Some points:
1.430 -0.434 0.425 0.102 0.732 -1.386 -1.187 1.778 0.699 0.225 -0.130 -0.001 1.559 -0.157 1.385 1.986 2.515 1.825 -0.997 -0.694 -1.434 -0.734 0.372 -1.020
0.440 0.850 1.200 -3.194 1.072 1.595 2.286 0.181 0.578 -1.039 -1.837 -1.282 1.607 -3.306 0.209 0.503 1.136 -0.010 -0.064 2.725 1.756 2.442 0.358 0.499
-0.944 0.498 -0.529 -0.309 -0.464 -0.600 0.581 -0.088 0.454 1.466 -0.197 -1.053 -1.045 -0.572 0.673 1.068 -0.618 1.459 0.144 -0.282 0.232 1.431 -1.973 1.270
-0.851 -1.323 0.358 -0.412 0.984 -0.515 -1.448 -0.893 -0.687 -0.285 0.821 -2.204 -0.744 0.150 -1.541 1.262 -0.487 -1.374 -0.189 0.856 -0.646 0.303 0.778 -1.080
0.539 -0.598 -2.427 0.178 -0.421 -0.562 1.495 -0.286 -0.549 -2.191 0.429 -0.547 -0.861 0.320 -0.253 0.036 0.064 -0.030 -0.154 -2.165 -0.431 -0.097 -0.566 -0.574
-0.589 0.529 0.083 0.481 -0.123 -0.932 1.131 -0.326 -0.067 1.334 -0.727 -1.154 -1.239 0.002 0.460 0.286 -0.443 2.554 0.230 -0.074 0.519 2.095 -0.761 -0.166
-1.040 0.602 0.200 -0.726 0.455 -1.465 -0.642 -0.199 -1.304 -0.125 -0.673 0.114 1.034 0.919 0.387 -1.484 0.741 0.032 1.599 -0.344 0.301 -0.123 0.817 1.003
0.645 -0.567 -2.685 1.007 0.493 -0.211 1.821 0.047 0.040 -1.910 1.405 0.120 -0.478 -0.078 -0.650 0.505 -1.039 0.773 1.068 -1.465 -0.489 0.280 0.519 -0.565
-0.325 -0.523 0.852 0.445 0.612 1.187 -0.373 0.443 -1.741 -0.390 -0.585 -0.187 0.599 -1.082 2.119 0.251 -1.148 -1.296 1.248 -1.487 2.615 0.864 1.351 -0.948
-1.258 -1.344 0.029 0.221 0.735 -0.018 -1.450 -1.671 -0.377 -0.436 0.606 -1.482 -0.848 0.382 -0.759 1.240 -0.017 -1.290 -0.695 1.042 -0.320 0.466 0.466 -1.253
-0.824 0.009 -0.115 0.073 0.697 -0.997 -0.678 -0.099 -1.040 0.611 -0.054 -0.085 0.923 0.521 0.044 -1.554 0.711 0.472 1.360 -0.254 0.715 -0.380 0.462 1.765
-0.149 -0.675 0.234 1.371 0.632 1.255 -0.713 0.710 -0.689 -0.167 -0.847 -0.832 -0.447 -2.074 0.958 0.169 0.465 -1.346 0.726 -1.011 3.117 -0.256 0.182 0.178
-0.771 0.294 0.055 -0.096 -0.738 -1.250 1.016 0.562 0.034 1.004 0.044 -0.504 -1.680 -0.451 1.142 0.964 -1.040 2.026 0.054 0.557 0.486 1.370 -0.925 0.636
1.558 0.068 1.607 -1.738 -0.539 0.871 0.439 -0.764 2.764 0.819 2.202 -1.195 -1.228 1.573 0.432 -0.328 2.117 0.389 0.771 -0.984 0.982 -0.883 0.300 0.459
-1.300 0.150 -0.405 -0.770 0.505 -0.955 -0.702 0.486 -0.899 -0.019 0.654 0.968 0.721 0.467 1.181 -0.665 0.663 -0.801 1.456 0.119 0.305 0.139 -0.204 1.867
-0.150 -0.538 -0.457 -0.183 0.189 -0.906 -0.272 0.169 -0.714 1.281 0.561 1.069 -0.889 0.700 -1.564 0.107 0.764 -1.192 -2.148 0.156 1.586 0.012 0.843 -0.738
-0.152 0.083 0.291 -1.356 0.532 0.604 0.149 0.565 -0.773 0.611 -0.218 1.036 -0.596 -0.974 -0.042 -0.952 -0.186 -0.574 -0.782 -0.287 -1.047 -1.436 0.298 -0.775
0.786 -1.812 -0.875 0.919 -0.927 1.974 1.493 2.206 0.154 -0.132 -1.321 -0.427 1.255 1.804 0.376 0.767 0.325 -0.398 -0.466 1.210 -0.334 0.378 0.167 1.497
-0.260 1.294 -0.962 0.821 0.557 -0.782 -0.580 -1.225 -1.328 0.054 0.206 0.631 0.906 0.030 1.231 -0.770 1.520 -0.161 0.814 0.499 0.490 0.048 0.642 1.789
0.135 0.539 -0.242 -0.124 0.173 -0.994 -0.102 0.578 -1.195 0.894 1.422 0.928 -0.750 -0.114 -1.862 0.802 -0.353 -0.983 -1.853 0.671 0.610 -0.785 2.153 0.394
1.559 1.518 -0.107 -0.191 1.445 1.566 -2.936 1.229 0.174 -1.983 -0.368 -0.174 -1.334 1.588 0.031 -0.716 -1.172 1.421 -1.117 1.350 1.150 0.568 -1.696 -0.312
-1.143 -0.293 -0.189 -0.325 0.857 -0.320 -0.368 -0.373 -0.384 1.036 0.408 1.176 -0.035 1.124 -2.181 0.317 0.328 -1.343 -2.112 -0.772 0.959 0.364 0.365 -0.092
-0.121 0.271 -0.867 0.505 0.245 -1.368 -0.362 0.738 -0.467 0.666 0.456 0.666 0.690 -0.322 -0.500 -1.250 1.206 0.074 1.757 1.217 1.100 -0.015 0.437 1.501
0.076 -1.340 -0.018 0.939 -0.588 2.284 1.405 1.138 -0.362 -0.960 -2.139 -0.442 1.389 2.423 0.454 0.675 0.357 0.066 -0.570 0.157 -0.725 0.296 0.491 1.111
-0.913 1.106 0.263 -0.735 -1.465 -0.957 0.653 -0.835 -1.145 0.647 -0.795 -0.783 -0.367 0.068 0.538 1.391 -0.264 1.203 -0.441 -1.096 0.076 1.660 -1.624 0.585
-0.746 0.483 -0.435 0.162 0.068 -1.385 -0.296 -0.193 -1.130 -0.159 -0.117 0.659 0.656 0.641 1.029 -1.470 1.548 0.005 1.024 0.924 0.989 0.089 0.394 0.694
-1.402 -1.615 -0.034 0.190 0.695 -0.376 -1.326 -0.820 0.412 -0.017 0.990 -1.350 -0.348 0.245 -1.325 1.105 -1.314 -0.738 0.304 1.836 -0.179 0.186 1.442 -1.503
-0.604 0.886 0.444 -0.859 -1.698 -1.803 0.253 -0.331 0.421 0.909 -1.344 -0.379 -1.119 -0.295 0.451 0.990 -1.666 1.542 0.073 -0.204 0.200 0.835 -0.159 1.172
1.268 1.300 1.280 1.289 1.372 -1.115 1.725 -1.389 0.539 1.427 -1.178 -0.146 -0.419 1.416 0.274 0.979 -1.534 -1.065 0.728 1.133 0.758 -1.441 -1.775 -0.086
-1.505 -0.999 -0.105 -0.152 0.598 -0.297 -1.921 -1.687 0.452 -0.591 0.635 -1.264 -1.077 0.090 -0.112 1.629 -0.638 -1.868 -0.706 1.264 -0.764 -0.271 0.755 -0.315
1.488 1.341 1.524 -1.641 -1.298 0.724 1.055 -0.965 1.775 -0.036 2.782 -0.162 0.247 1.764 0.475 0.362 1.641 0.250 0.655 -0.334 0.946 -0.221 0.941 -0.525
0.539 0.586 -0.390 -0.649 1.424 0.802 0.276 -0.274 -0.256 1.061 -0.364 1.479 -0.035 -0.803 -0.103 -1.203 -0.284 -0.607 -0.431 -0.207 -1.077 -0.084 0.748 -1.284
0.879 -0.592 0.907 1.666 -0.345 -0.674 0.101 -0.387 1.555 -0.515 0.848 -1.171 0.906 -1.654 -0.032 -1.691 -0.343 -0.494 -0.984 -0.594 -0.314 0.334 -0.682 0.808
1.232 1.490 0.504 -0.268 0.658 1.630 -2.997 1.399 -0.899 -2.290 0.065 -0.272 -0.873 1.453 -0.383 -0.261 -1.691 2.110 -1.022 1.103 1.001 -0.347 -1.308 -0.114
-1.306 0.397 -0.156 -0.825 0.492 0.816 0.618 -0.376 -0.049 0.586 -0.875 0.089 0.520 -0.345 -0.692 -1.548 0.017 0.231 -1.421 -0.132 -0.061 -1.914 0.541 -1.380
-0.867 1.313 0.432 -0.314 -0.671 -0.914 0.612 -0.312 -0.164 0.576 -0.396 -0.401 -0.546 -0.765 -0.427 1.619 -1.437 1.759 0.542 -0.574 -0.433 1.393 -0.695 1.585
0.016 -0.823 0.948 1.283 -0.487 -0.305 0.065 -0.690 1.752 -0.828 1.115 0.198 1.548 -1.008 1.347 -1.312 -1.357 -0.612 -0.355 -0.556 -0.385 1.094 -0.352 -0.104
0.495 -1.056 -2.687 -0.190 -0.493 -0.814 0.943 -0.248 1.283 -1.946 -0.344 0.460 -0.987 0.055 -0.448 0.198 -0.777 0.094 1.143 -1.825 -0.147 -0.249 0.082 -0.897
0.872 0.868 2.378 -1.488 -0.252 1.331 0.966 -0.666 1.790 -0.347 3.049 0.032 -0.398 1.604 -0.214 0.627 1.363 0.701 1.105 -1.298 0.306 -0.344 0.690 0.512
-1.021 0.086 0.371 -0.423 1.103 -1.556 -0.683 0.524 -0.062 -0.398 -0.659 1.448 -0.041 0.665 -0.097 -1.409 0.911 -0.496 1.512 -0.034 0.253 0.676 0.116 1.716
0.556 -0.881 0.167 -0.273 0.640 -1.080 -1.429 1.753 1.661 0.487 -0.507 0.409 2.440 0.159 0.209 2.052 2.351 1.714 -0.616 -1.341 -0.946 -0.438 -0.364 -1.017
-0.249 0.042 -0.518 -0.310 0.888 1.254 0.217 -0.029 -0.043 1.665 0.095 0.427 0.349 -1.157 -0.682 -1.110 -0.798 0.573 -0.158 -0.087 -0.357 -1.878 1.116 -0.788
-1.788 2.236 -0.252 1.682 -2.478 0.227 -0.879 2.130 1.218 0.753 -0.734 -0.544 -1.764 0.226 0.616 -0.249 -0.028 -1.423 0.925 -0.285 -0.681 1.837 -0.302 -1.752
-0.264 -0.273 -0.556 -1.187 0.636 0.890 0.256 1.040 -0.283 1.341 0.717 1.303 -0.030 -0.983 0.090 -0.731 -0.471 -0.913 -0.598 0.158 -0.771 -0.969 -0.204 -0.725
0.147 -0.906 1.259 1.013 -1.984 -0.425 0.177 -0.008 0.264 -1.265 1.325 -0.331 1.416 -1.761 0.838 -0.911 -0.130 -0.452 -0.719 -0.265 -0.157 -0.085 -1.143 -0.365
0.013 -1.378 -0.270 -0.496 -0.721 0.767 -0.486 -2.636 -0.379 0.691 -0.679 1.229 -0.820 0.513 -0.943 -0.560 0.790 1.075 0.130 1.059 -1.193 0.427 0.221 -0.638
0.007 -0.006 -0.317 -0.537 1.842 1.083 0.634 0.032 -0.638 1.152 0.137 0.593 -0.327 -0.429 0.070 -1.466 -0.066 -0.311 -1.030 -0.579 -0.797 -0.269 0.256 -1.035
-1.913 -0.163 -0.174 -0.182 0.425 -0.991 -0.142 1.123 -1.115 -0.203 0.518 -0.183 0.828 0.273 0.137 -1.275 1.400 0.371 1.577 0.748 0.722 -0.858 -0.573 1.025
-0.678 1.116 -0.223 -0.521 0.759 1.121 0.467 -0.785 -0.473 0.069 -0.115 1.255 -0.111 -0.741 0.472 -0.750 0.098 -0.740 -1.997 -0.221 -0.964 -1.302 0.330 -0.103
2.236 -1.133 -0.170 0.289 -0.358 1.361 0.792 1.681 0.014 -0.087 -2.361 -0.539 0.822 1.670 -0.002 0.565 -0.329 -0.898 0.424 0.190 -1.667 0.897 1.304 1.766
0.571 -0.755 1.381 0.916 -1.185 -0.684 -0.073 -0.201 1.012 -0.812 0.507 -0.704 1.583 -1.609 -0.540 -1.389 -0.450 -0.494 -0.249 -0.938 -0.333 0.400 -0.728 0.034
1.225 0.772 1.570 1.179 0.709 -0.719 1.404 -1.283 -0.298 1.437 -1.034 0.027 -0.192 0.919 0.004 1.653 -1.116 -0.974 1.112 0.740 0.719 -1.976 -2.613 -0.252
0.494 1.007 2.084 0.866 0.697 -0.824 2.064 -0.097 -0.787 0.549 -0.288 0.528 0.184 1.286 -0.243 1.774 -1.288 -1.071 1.457 1.292 0.394 -1.395 -2.728 -1.039
There is one direction along which these points spread out most. Take the direction at right angles to it along which they spread out most. Go by this last direction. For each point below, how far along it does it lie, from 0 to 99? The average is 50, and the first point in the table lies past the average. One standard deviation of the points above along it is 16.
0.541 -0.395 -3.183 0.286 -0.194 -0.327 0.980 -0.546 0.470 -1.868 0.472 -0.740 -0.735 -0.399 -0.337 0.533 -0.051 -0.197 0.483 -1.854 -0.549 -0.811 -0.663 0.030 >> 45
-0.687 -1.726 -0.355 -0.489 -1.185 1.176 -0.183 -1.777 -0.193 0.784 0.276 1.983 -0.267 0.259 -1.508 -0.048 0.290 1.337 0.500 1.435 -0.827 0.378 -0.062 -0.552 >> 43
0.120 -0.215 1.127 1.153 -0.183 1.081 -1.061 0.595 -0.688 -0.801 -1.422 0.721 -0.986 -2.314 0.422 0.600 0.085 -1.442 0.987 -1.276 2.799 -0.144 1.020 0.550 >> 59
0.518 -1.227 -0.119 0.840 -1.040 1.881 0.972 1.459 0.282 -0.878 -2.363 -0.653 0.519 1.428 0.591 0.803 -0.022 0.253 -0.249 0.889 -0.968 -1.096 1.204 2.041 >> 59
-0.809 0.537 0.182 -0.940 0.887 1.024 0.192 0.413 0.091 0.309 -0.453 1.276 -0.215 -1.073 -1.340 -0.763 0.104 -0.585 -0.721 -0.483 -1.018 -1.406 -0.108 -0.393 >> 48
-0.070 -0.741 -0.268 -0.340 -0.234 0.756 0.023 -1.492 -0.689 -0.144 0.483 1.170 -1.306 -0.434 -1.089 0.064 1.261 0.697 -0.036 1.981 -2.078 0.132 -0.412 0.118 >> 42
0.204 -0.305 1.575 1.448 -1.136 -0.695 0.010 -0.738 1.485 -1.537 0.605 0.335 1.141 -1.608 0.450 -0.988 -0.985 -0.067 -0.535 -0.372 -0.312 0.202 0.393 0.161 >> 53
1.082 -1.154 2.000 1.080 -0.879 -1.160 0.245 0.356 0.431 -0.886 0.379 -0.767 0.527 -1.094 -0.096 -2.088 -0.182 -0.262 -0.585 -0.893 -0.293 0.962 -0.422 -0.745 >> 53
0.899 0.340 0.112 0.768 1.466 -1.214 -0.902 1.054 1.686 -0.070 0.166 1.061 1.883 0.274 1.632 2.140 1.442 1.969 -1.234 -0.470 -1.412 -0.098 1.389 -0.370 >> 61
2.285 1.662 -1.577 -1.062 -0.420 1.710 -3.864 0.163 0.079 -0.393 -0.228 -0.223 1.543 1.208 -0.630 0.234 -2.113 0.731 -0.166 0.953 1.636 0.176 -1.766 -0.471 >> 39
0.479 -0.289 -2.622 -0.222 -1.401 -1.633 1.384 0.075 0.484 -2.341 -0.180 -0.555 -0.978 0.269 -0.032 -0.137 -0.410 0.075 -0.021 -0.871 0.109 -1.034 0.638 -1.220 >> 44
-1.354 3.291 -0.357 2.764 -1.785 1.108 -0.777 1.076 -0.123 1.076 -0.027 -1.888 -0.670 -0.358 -0.558 0.254 -0.005 -0.636 1.001 -1.131 -1.220 1.379 0.231 -0.832 >> 41
1.226 -1.249 -0.366 -1.498 -0.990 0.217 -0.498 -1.360 -1.914 0.969 0.586 0.043 -1.109 0.012 -0.297 -0.431 0.678 0.033 -0.080 1.306 -2.313 0.256 -0.210 0.010 >> 43
-0.508 -0.232 -0.831 -0.913 0.409 0.912 0.428 0.346 -0.150 1.565 0.592 1.192 0.099 -0.537 0.752 -0.997 -0.636 -0.671 -1.404 0.171 -0.189 -1.029 0.207 -0.746 >> 49
